Each row of this table is followed by its label. One hidden rule gives the labels. It looks at one to three of the table's principal directions, none of them among the few with the most spread.
array([89, 37, -81, -19, -39, 24, -18, 70, 29, -27, -20, -13, 26, -77, -30, -60, -123, -34, 20, 81, -39, -16, -13, -21, -45, -10, 15, -29, -2, -23, 57, -36, 18, 36, 67, -9, 17, -3]) e
array([37, -67, 35, 24, 26, -2, 35, -24, -9, -35, -28, 10, -23, 62, -42, 14, 70, 30, -1, -72, -6, -28, -39, 20, -11, -18, -14, -9, -18, 26, -27, 40, 0, -34, -30, -42, 34, 20]) e
array([17, -13, -37, 16, -27, -11, -55, -2, 18, -4, -69, 8, -17, -40, 106, 12, -40, -11, 38, 116, 29, 38, 27, 37, 1, 7, -4, -44, 46, 39, -21, -68, -16, 31, -27, 78, -54, 41]) d
array([8, 5, -18, 36, -9, 6, -61, 26, 30, 3, -69, 21, -13, -49, 57, -34, -44, -28, 55, 48, 69, 36, 30, 42, -6, 3, 12, -14, 9, -4, -10, -51, 3, 42, -46, 38, -10, 45]) e
array([44, -28, -45, -35, -16, -14, 31, 15, 16, -9, -1, 0, -3, 0, -1, -11, -57, -3, -13, 30, -78, 1, -15, -60, -19, -10, -9, -9, 56, 1, -13, 32, 10, -9, 27, 2, 2, 20]) e
array([66, 52, -28, 43, 21, 36, -17, 53, 70, -1, -5, 1, 56, -76, -67, -117, -104, -29, 14, -14, 72, 6, -16, 20, -13, -39, 25, 30, -95, -49, 44, -41, 30, 60, 15, -52, 70, -8]) e
array([38, 9, 27, -9, 50, -3, 46, -13, 10, 39, -30, 55, 26, 24, -126, -58, -2, 35, -7, -116, 32, -66, -37, -19, -51, -32, 61, 86, -75, -80, 2, 73, 28, 2, -22, -98, 96, 2]) e
array([2, 2, 36, -6, 63, 11, 13, -28, -14, 5, 9, 21, 18, 21, -54, 8, 32, -13, -23, -78, 39, -59, -13, -5, -21, -9, 10, 18, -67, -43, 38, 27, 2, -15, 20, -38, 24, -14]) e
array([-48, 42, 18, -39, -12, -27, 18, 1, -24, 49, 44, 21, 8, 17, -40, -4, 3, -1, -23, -20, -33, -32, 10, -35, -6, 37, 29, 42, 7, -52, 9, 43, 4, 2, 17, -4, 13, -29]) e
array([3, 53, -6, 56, 4, 31, -27, 48, 20, -16, -37, 35, 42, -66, 14, -16, -54, -41, -16, 25, 63, 70, 12, 27, -36, -16, 27, -50, -38, 11, 33, -65, -13, 30, 37, -22, -11, -20]) d
array([29, 4, -29, -15, 13, 16, -18, -10, 23, -22, 7, 21, 32, -26, 6, 1, -63, -49, -61, 36, 12, 11, 9, -30, -31, -6, -11, -88, -28, 31, 33, -65, -29, 15, 77, 5, -22, -24]) e
array([93, 32, -46, 39, -1, 40, -38, 57, 54, -40, -38, -5, 29, -71, -8, -58, -100, -39, 14, 70, 28, 4, -16, 27, -44, -27, 5, -67, -49, 7, 55, -85, 6, 50, 61, -5, 8, -4]) d
array([-21, -33, 85, 12, 17, -15, 54, -36, -62, -11, -19, 55, -13, 78, -79, 45, 103, 30, -45, -101, -23, -47, -39, -7, -46, 21, 20, -4, -4, -4, -3, 86, -13, -49, -6, -60, 33, -18]) d
array([-38, 26, 48, -37, 11, -10, 5, 1, -67, 10, -55, 79, 6, 9, 5, 54, 57, 13, -20, -40, 40, -74, -6, 6, -70, 34, 71, 13, 39, -58, 34, 69, -8, -37, -5, -19, -21, -12]) e
array([-6, 37, -66, 15, -32, -5, 1, 27, 44, 33, 53, -86, 10, -36, 25, -35, -55, 14, 53, 65, -41, 89, 27, 6, 81, -29, -25, 66, -16, 20, -34, -46, 22, 35, -13, 19, 2, 1]) d
array([-51, -12, 30, -21, 12, 0, 10, -28, -39, 4, 20, -6, -16, 39, 20, 60, 85, 27, -9, -46, 9, -10, 8, 7, 20, 3, -5, 10, 13, 15, -17, 24, -11, -42, -21, -4, -27, -11]) e
array([71, -59, -3, -3, -14, -19, 6, -9, -6, -25, -80, 40, -44, 33, -28, 3, -19, -6, 9, 32, -67, -46, -27, -27, -75, 18, 1, -62, 43, 8, -4, 24, -3, 2, 16, 10, 15, 43]) d
array([31, 20, -44, 9, -14, 10, -17, 20, 23, -13, 11, -33, 12, -30, 17, -4, -51, -25, 6, 71, -25, 29, 9, 3, 5, -9, -18, -42, -21, 30, 20, -65, -6, 25, 51, 21, -20, -13]) d
array([-60, 24, 29, 22, -18, -4, 0, 23, -11, 9, 50, -27, -20, 10, 39, 30, 21, -8, -8, 27, -48, 46, 13, -7, 22, 20, -26, -20, 45, 18, -4, -5, -1, -3, 24, 40, -43, -20]) d
array([-58, 14, 72, 10, 22, 6, -35, -19, -23, 10, -11, 16, -19, 4, 23, 7, 53, -7, 12, -34, 77, -58, 10, 31, -5, 48, 17, 18, 13, -52, 35, 28, 4, 2, -38, 31, -12, 3]) f
array([65, -52, -16, -45, 13, 4, 68, -40, 20, -21, 52, -39, 3, 49, -125, -46, -17, 27, -33, -74, -79, -64, -48, -76, -2, -16, -24, 28, -32, -11, 6, 66, 21, -19, 27, -71, 82, -7]) f
array([8, 19, -2, 35, 4, 10, -27, 19, 16, -22, -16, 10, 14, -27, 16, -3, -33, -50, -9, 37, 24, 25, 13, 18, -21, 14, -3, -62, -26, 16, 34, -54, -15, 26, 42, 15, -16, -8]) d
array([-17, 3, 8, 10, -15, 1, 3, 16, -22, 15, -7, -17, -16, -4, 9, 0, 37, 40, 48, -13, 0, 6, -6, 26, 29, -15, 5, 66, 24, -16, -25, 32, 22, -13, -60, -2, 6, 15]) e
array([-80, 15, 1, -73, 24, -27, 67, -30, -55, 37, 112, -49, 24, 62, 0, 81, 116, 50, -18, -88, -31, -15, 13, -7, 87, -16, -7, 110, -21, -7, -30, 68, -1, -76, -15, -34, -18, -45]) f
array([-52, 36, 66, 49, 40, 21, -41, 12, -16, 6, -78, 86, 7, -15, 41, 33, 42, -18, -12, -39, 126, 20, 22, 55, -59, 5, 55, -44, -19, -10, 14, -28, -23, 3, -17, -11, -33, -4]) e
array([-53, 25, 53, 53, 10, 41, -1, 55, 5, -39, 20, 30, 15, -19, 18, 9, 12, -36, -60, -53, 39, 71, -1, -4, -27, -1, 0, -77, 23, 24, 19, -9, -12, -16, 36, -28, -27, -33]) f
array([-2, 2, -53, -64, -40, -18, 23, 12, -9, 2, 54, -65, -28, 22, 31, 45, -18, 6, 5, 75, -127, 0, 13, -61, 13, 17, -30, -19, 71, 24, -1, 8, 3, -18, 62, 42, -48, -9]) e
array([-122, 2, 65, -3, 27, -32, -7, -43, -68, 51, -32, 40, -29, 48, 77, 100, 127, 30, 24, -54, 64, 15, 44, 44, 25, 24, 31, 58, 31, -12, -48, 45, -18, -43, -86, 24, -52, 17]) d
array([-30, 24, 2, 24, 0, 23, -27, -4, 27, -19, 53, -29, 23, -33, 29, -8, -35, -45, -40, 29, 27, 50, 22, -5, 27, 14, -32, -56, -21, 33, 31, -65, -19, 23, 45, 25, -27, -33]) f
array([7, 3, 8, -33, -13, -2, 35, 7, 4, 8, 42, -23, -19, 21, -52, -22, -30, 8, -18, -4, -95, -44, -23, -76, -28, 21, -5, 8, 48, -37, 23, 61, 25, -4, 45, -4, 19, -10]) e
array([-33, 9, -41, -64, -21, -48, 38, -41, -30, 71, 68, -37, 12, 17, -8, 17, 10, 44, 12, 17, -72, 2, 14, -33, 76, -10, -8, 120, 3, -20, -45, 39, 9, -14, -28, 13, 7, -10]) d
array([80, -48, -25, 34, -13, -1, -21, -21, 59, -5, -57, -18, -22, -22, -61, -115, -80, -4, 65, 13, 12, -18, -15, -2, 3, 3, -10, 39, -25, -29, -10, 3, 33, 61, -63, -1, 91, 67]) e
array([-21, 6, 50, 38, 3, 16, -48, -11, 6, -1, -21, 41, 2, -34, 16, -34, -14, -24, -18, 4, 79, -6, 1, 22, -13, 23, 4, -30, 5, -16, 20, -24, -8, 30, -23, 30, -1, 1]) e
array([-5, 0, -22, 31, -25, 9, -50, -10, 9, -35, -20, -28, -9, -32, 70, 30, -32, -49, 6, 105, 2, 53, 33, 17, 5, 32, -32, -94, 10, 62, 26, -88, -31, 29, 38, 64, -55, 1]) d
array([-93, -25, 18, -57, -3, -29, 37, -59, -62, 25, 61, -33, -33, 77, 37, 107, 109, 37, -19, -32, -64, 10, 29, -33, 51, 20, -25, 25, 47, 35, -45, 46, -21, -64, -13, 18, -51, -16]) e
array([-42, 1, 11, 23, 19, -3, 7, -14, -35, -6, 19, -24, 12, 20, 31, 65, 89, 11, 13, -31, 34, 38, 16, 59, 56, -18, -16, 23, -48, 38, -18, -17, -19, -33, -25, -12, -25, -16]) d
array([-24, -13, -1, -15, 13, -6, 29, -25, -12, 12, 50, -12, 15, 29, -10, 24, 45, 25, -25, -46, -6, 24, 0, -3, 46, -29, -18, 29, -28, 27, -37, 6, -9, -29, -12, -26, 3, -20]) e
array([111, -16, -41, 6, -3, 16, -16, 43, 42, -40, -44, -12, -9, -17, -13, -46, -53, -2, 37, 45, -11, -52, -34, 25, -38, -24, -3, -40, -12, 2, 21, -31, 19, 22, 22, 1, 17, 25]) e
array([-121, -23, 16, -40, -10, -34, 7, -44, -60, 29, 50, -16, -32, 55, 117, 125, 115, 27, -13, 1, -22, 60, 51, 2, 75, 15, -31, 9, 76, 60, -74, 10, -35, -62, -41, 58, -96, -5]) f
array([-47, 65, 1, 42, -5, 47, -36, 38, 10, -10, 39, -22, 42, -68, 19, -18, -15, -25, -9, -4, 80, 72, 25, 38, 35, -14, 0, -10, -47, 13, 32, -68, -8, 19, 12, -16, -15, -45]) e
array([64, -25, 22, 52, 48, 44, 8, 23, 18, -74, -47, 43, 37, -10, -22, -8, 20, -7, -39, -70, 90, -3, -45, 50, -43, -51, 8, -64, -60, 32, 21, -21, -12, -22, 12, -72, 19, -8]) f
array([85, 6, -69, -35, -25, -4, -29, 20, 31, -15, -37, -2, 5, -47, 15, -32, -112, -35, 12, 116, -39, -47, -4, -27, -47, 15, 5, -49, 24, -15, 46, -38, 4, 39, 60, 44, -12, 17]) e
array([97, -27, -40, -45, 34, -31, 56, -16, 13, 43, -31, 43, 27, 30, -111, -56, -20, 52, 15, -69, -14, -75, -44, -13, -20, -63, 39, 107, -74, -56, -41, 60, 28, -5, -35, -81, 96, 25]) e
array([-23, 32, 9, 19, -14, 5, -27, 24, -10, -1, -25, 25, -1, -21, 17, 10, -12, -31, 1, 28, 15, 21, 22, 11, -29, 26, 19, -39, 6, -1, 23, -27, -12, 16, 21, 13, -21, -8]) e
array([-47, -34, 25, 8, -23, -33, -24, -25, -36, 1, -36, 36, -33, 18, 78, 57, 42, -14, 0, 42, -2, 25, 24, 16, 5, 42, -11, -39, 68, 32, -33, -1, -28, -11, -34, 65, -52, 25]) d
array([0, 17, -32, 30, -12, 23, -59, 9, 40, 10, -14, 7, 11, -65, 57, -31, -74, -31, 1, 69, 53, 80, 33, 10, 14, -23, -14, -45, -9, 33, -14, -98, -14, 47, -1, 40, -26, 7]) e
array([45, 22, 20, 24, -27, 23, 30, 55, 0, -33, -11, 17, 9, -15, -109, -59, -44, -8, -19, -29, -52, -33, -49, -34, -72, 16, 28, -20, 4, -38, 55, 48, 23, 10, 50, -64, 63, -22]) e
array([-79, 21, 16, 5, 1, -15, -2, 2, -20, 38, 11, -9, -10, 14, 69, 47, 66, 31, 27, -14, 30, 51, 33, 37, 49, -5, 10, 52, 23, 10, -49, 6, -3, -19, -57, 18, -40, 3]) e
array([-31, 21, 10, -7, 18, 1, 15, -27, -17, 3, 59, 3, 44, 2, -43, 12, 7, -32, -56, -35, 9, 8, 9, -16, 19, 8, -8, -2, -67, 1, 30, -11, -22, -5, 45, -28, 11, -49]) d
array([-15, 19, 12, 8, 20, 15, 6, 6, 10, 1, 19, -5, 9, 9, -20, 0, 13, 0, -12, -40, 19, 12, 5, 2, -2, -10, 6, -4, -36, 3, 6, -10, -1, -2, 15, -29, 7, -19]) e
array([51, -43, -24, -3, 50, -12, 19, -67, 30, 12, -14, -4, 12, 27, -73, -32, -25, -13, 6, -43, 10, -17, 1, -22, 7, -22, -13, 32, -99, -8, -8, -3, 0, 18, -6, -37, 66, 25]) d
array([67, 12, -37, -23, 10, 11, -24, 3, 15, 24, -67, 48, 19, -53, -38, -58, -82, -4, 21, 18, 38, -47, -10, -14, -52, -27, 42, 30, -26, -61, 22, -5, 17, 33, -7, -18, 39, 25]) e
array([12, -46, -27, 28, -29, -20, -48, -29, 39, -23, -16, -7, -14, -15, 73, -15, -43, -43, 2, 89, 16, 54, 28, 21, 37, 27, -48, -72, 18, 67, -31, -79, -29, 39, -19, 78, -25, 32]) e
array([-78, -3, 20, -2, 10, -13, -2, -40, -37, 32, 22, -7, -9, 32, 49, 69, 87, 29, 3, -24, 25, 49, 33, 28, 57, -11, -11, 30, -9, 37, -51, -12, -22, -29, -45, 13, -39, -9]) d
array([-6, 66, -21, -27, -10, -2, 10, 32, 11, 27, 69, -38, 46, -39, 4, -33, -28, 20, 1, 21, 7, -27, -9, 12, 42, -9, 15, 77, -12, -46, 25, 7, 23, 10, 10, 3, 1, -38]) f
array([8, 8, -43, 6, -3, 13, 9, 27, 40, -38, 82, -54, 37, -27, 43, 0, -47, -40, -44, 42, -26, 63, 5, -14, 48, -18, -53, -49, -6, 54, 13, -55, -11, 0, 66, 18, -36, -31]) e
array([5, -1, 0, -54, 33, -6, 60, 0, -26, 18, 8, 24, 23, 36, -72, 5, 50, 44, -8, -120, 7, -57, -22, -16, -10, -31, 43, 90, -31, -51, -12, 90, 18, -51, -25, -91, 49, -8]) e
array([18, -40, 23, 25, 11, -1, -2, -26, 4, -43, -13, 0, -14, 36, 1, 24, 30, -18, -20, 1, -1, -10, -9, 16, -12, 18, -26, -75, -16, 48, 8, -23, -23, -5, 22, 9, -7, 1]) e
array([9, 22, -48, 38, -20, 25, -39, 18, 26, -21, 20, -52, 12, -41, 35, 2, -36, -32, 17, 74, 3, 84, 31, 32, 39, -20, -37, -58, -50, 69, 6, -115, -19, 32, 37, 23, -29, -18]) d
array([-48, 47, 61, 74, 1, 31, -73, 64, -1, -47, -62, 37, -12, -44, 116, 37, 21, -53, 5, 50, 101, 27, 22, 79, -50, 46, 22, -113, 49, 15, 54, -60, -20, 16, 18, 59, -87, -4]) e
array([-27, -19, -7, 51, 1, 21, -1, 29, 22, -27, 12, -54, -31, 17, 79, 46, 49, 16, 29, 3, -6, 113, 20, 37, 49, -42, -45, -39, 18, 91, -59, -50, -6, -21, -20, 10, -50, 13]) e
array([-55, -7, 20, -19, -13, -27, 20, -41, -17, 38, 49, -69, -44, 55, -6, 18, 60, 42, 44, -11, -59, -16, 14, -11, 59, 31, -20, 77, 22, -13, -26, 48, 19, -8, -42, 27, 6, 7]) e
array([-25, 15, 9, -33, 23, -18, 6, -22, -16, 26, 3, 22, 20, 11, -18, 4, 25, 1, -2, -46, 45, -45, 13, 7, 5, 16, 33, 55, -32, -45, 10, 33, -1, -8, -22, -19, 16, -6]) e
array([-78, 14, -4, -11, -19, -24, -19, -48, 18, 34, 75, -37, 7, -1, 44, -1, -16, -23, -25, 39, 4, 54, 51, -20, 73, 41, -31, 6, 2, 25, -19, -40, -21, 27, -5, 58, -25, -18]) e
array([33, 0, -35, -55, 19, -20, 16, -25, -8, 25, -14, 10, 20, 12, -35, -3, 2, 21, 17, -21, 13, -65, -1, 2, -1, -12, 30, 63, -46, -37, 0, 23, 5, -7, -15, -27, 29, 6]) e
array([3, 15, -64, -39, -39, -7, -27, -2, 21, 42, 27, -75, -23, -33, 30, -36, -54, 21, 73, 77, -39, 2, 28, -15, 59, 0, -17, 73, 29, -22, -17, -16, 29, 33, -33, 54, -2, 25]) e
array([-35, -54, 65, -8, -2, -28, 48, -55, -73, -35, 30, 1, -23, 87, -46, 74, 111, 1, -45, -59, -66, -50, -24, -16, 1, 55, -27, -25, 15, 21, 12, 76, -24, -57, 14, -13, 5, -21]) d
Which label does each new row get?
array([1, -14, 23, -3, -2, 7, 2, 35, -14, -26, -30, 30, -26, 13, 34, 30, 21, -1, -9, -5, -15, -16, -14, -7, -47, 7, 8, -51, 71, 3, 2, 29, 1, -27, 12, 9, -34, 12]) >> f
array([55, -53, -8, -9, 28, 11, 34, 13, -20, -58, -36, -6, -14, 46, 10, 61, 77, 33, 12, -46, -10, -33, -34, 34, -18, -43, -8, -26, -1, 41, -15, 24, -2, -63, -3, -41, -15, 16]) >> f
array([37, 17, 28, 37, 40, 39, -17, 19, 27, -20, -15, 54, 46, -42, -58, -67, -38, -31, -41, -60, 98, -23, -28, 18, -40, -26, 21, -22, -74, -32, 43, -21, 2, 22, 15, -52, 47, -19]) >> f
array([5, 48, -52, -26, -21, 0, 1, 48, 18, 22, 30, -34, 14, -30, 5, -21, -46, 1, 28, 36, -32, 16, 15, -9, 17, -13, 11, 36, 1, -19, 4, -13, 19, 14, 20, 1, -4, -10]) >> e
array([-87, -80, 74, -25, -10, -34, 37, -32, -76, -31, 21, 8, -76, 114, 73, 127, 127, 25, -35, -44, -79, -6, 0, -18, 7, 48, -40, -60, 127, 62, -55, 81, -29, -94, -19, 42, -79, 9]) >> f
array([-29, -12, 37, 19, -7, -11, -15, -32, -4, -1, 15, -33, -26, 11, 19, -3, 18, -6, 16, 23, -4, -21, 2, 6, 26, 47, -24, 9, 26, -11, 15, 15, 5, 14, -20, 51, -5, 11]) >> e
array([-19, 5, 9, 18, 7, 17, -33, 2, 16, 23, -30, 18, -8, -29, 21, -32, -9, 9, 27, -18, 71, 25, 17, 18, 8, -16, 14, 28, 3, -17, -23, -12, 10, 18, -60, 3, 8, 25]) >> f
array([18, 7, 20, 12, 12, 13, 5, 26, 17, 3, -22, 54, 15, -9, -34, -42, -14, 10, -24, -50, 42, -8, -22, 2, -37, -22, 31, -2, -8, -20, -10, 13, 7, 3, -12, -42, 31, -2]) >> e
array([-28, 21, 51, 13, 51, 29, -24, 1, -19, 8, -11, 66, 34, -15, -12, -4, 54, 1, -27, -100, 127, -26, -2, 51, -8, -29, 34, 16, -64, -31, 8, -7, -9, -15, -37, -45, 11, -22]) >> f
array([22, -32, -1, -15, 2, -25, 6, -55, -13, 8, -7, -10, -9, 23, -29, -3, 8, 6, 14, 11, -19, -51, -9, -3, 14, 20, -11, 31, -20, -14, 3, 21, 0, 6, -17, 15, 27, 16]) >> d
array([53, 100, -34, 2, -9, 47, 8, 77, 17, 32, 15, 3, 69, -87, -97, -97, -75, 39, 14, -25, 36, -17, -37, 14, -19, -70, 61, 92, -76, -74, 39, -7, 43, 29, 14, -90, 69, -48]) >> d
array([-29, -37, 31, 21, 36, -18, -40, -82, -4, 4, -48, 38, -10, 22, 31, 32, 26, -41, -10, 1, 76, 4, 37, 21, -2, 37, -8, -44, -41, 21, -2, -40, -39, 18, -23, 37, -14, 23]) >> d
array([16, 4, -91, 14, -68, -19, -2, 9, 57, 4, 58, -80, 19, -53, 21, -58, -117, -29, 16, 119, -80, 112, 27, -31, 81, 2, -54, 8, 9, 51, -27, -63, 2, 54, 15, 45, 9, 5]) >> d
array([-15, 20, 34, 87, -5, 38, -51, 53, 16, -60, -21, 27, 14, -44, 64, 10, -1, -55, -30, 30, 76, 75, 7, 63, -19, 6, -14, -126, -4, 62, 26, -90, -31, 16, 32, 21, -50, -21]) >> e
array([-70, 23, 60, 26, 19, -4, -2, -17, -41, 5, 3, 20, 4, 23, 9, 54, 76, -8, -17, -39, 39, 7, 15, 31, 0, 28, 13, -6, -21, 0, 16, 7, -20, -17, -1, -3, -22, -26]) >> d
array([34, -18, -47, -60, 11, -23, 26, -20, -1, 31, 2, -12, -4, 31, -31, 0, 6, 35, 29, -20, -33, -42, 0, -17, 13, -27, 10, 65, -24, -19, -32, 27, 13, -14, -21, -23, 26, 18]) >> e
array([-3, -27, -77, -56, -18, -15, 30, -20, 12, 11, 70, -83, -13, 29, 46, 43, 4, 33, 11, 38, -89, 54, 23, -35, 77, -38, -52, 20, 21, 66, -62, -22, -4, -27, 7, 20, -37, 1]) >> e
array([-15, 53, -3, 21, -35, 28, -33, 28, 0, -7, 16, -15, 21, -61, -6, -33, -42, -21, 0, 40, 21, 20, 8, 11, 3, 18, 7, -13, -7, -9, 45, -39, 1, 32, 21, 7, 0, -31]) >> e
array([-79, 8, 4, -23, -30, 0, -21, -17, -19, 7, 24, -14, -20, -5, 69, 44, 10, -10, -16, 35, -10, 44, 42, -29, 19, 38, -11, -29, 70, 26, -7, -11, -19, -9, 1, 47, -58, -8]) >> e
array([-6, -11, -18, -10, -4, -4, -7, -10, 6, 10, 17, -7, 4, 1, 22, 3, 9, 12, 1, 1, 15, 23, 11, 13, 37, -20, -14, 11, -8, 25, -36, -23, -7, -4, -25, 7, -7, 2]) >> e
array([62, 4, 22, 36, 41, 27, 10, 38, 32, -20, -50, 53, 15, -5, -83, -60, -29, -16, -8, -74, 43, -32, -35, 4, -74, -27, 35, -17, -56, -39, 28, 16, 18, 13, 17, -73, 62, 7]) >> e
array([-21, -36, -9, -45, -2, -46, 58, -54, -43, 40, 5, -40, -39, 81, -20, 61, 82, 69, 45, -27, -89, -22, 3, -20, 35, -1, -2, 94, 17, 0, -56, 78, 11, -43, -47, -11, 11, 23]) >> d
array([90, 7, -50, -6, -16, 3, 8, 28, 37, 13, -14, -24, 0, -28, -59, -75, -85, 18, 42, 42, -54, -32, -31, -20, -19, -31, 6, 39, -15, -36, 8, 2, 38, 36, 12, -12, 52, 19]) >> d
array([-55, -25, 40, -37, 9, -27, 54, -68, -40, 39, 51, -29, -14, 62, -52, 14, 82, 62, 2, -87, -28, -45, -12, -28, 52, 14, -2, 117, 8, -38, -30, 104, 17, -38, -63, -26, 41, -2]) >> e
array([-21, 26, 2, 7, -42, 0, -16, 13, -15, -18, 19, -5, 16, -26, 27, 11, -6, -13, -23, 55, -4, 15, 4, 17, 8, 32, -3, -40, 22, 26, 23, -30, -19, 8, 24, 26, -29, -32]) >> e
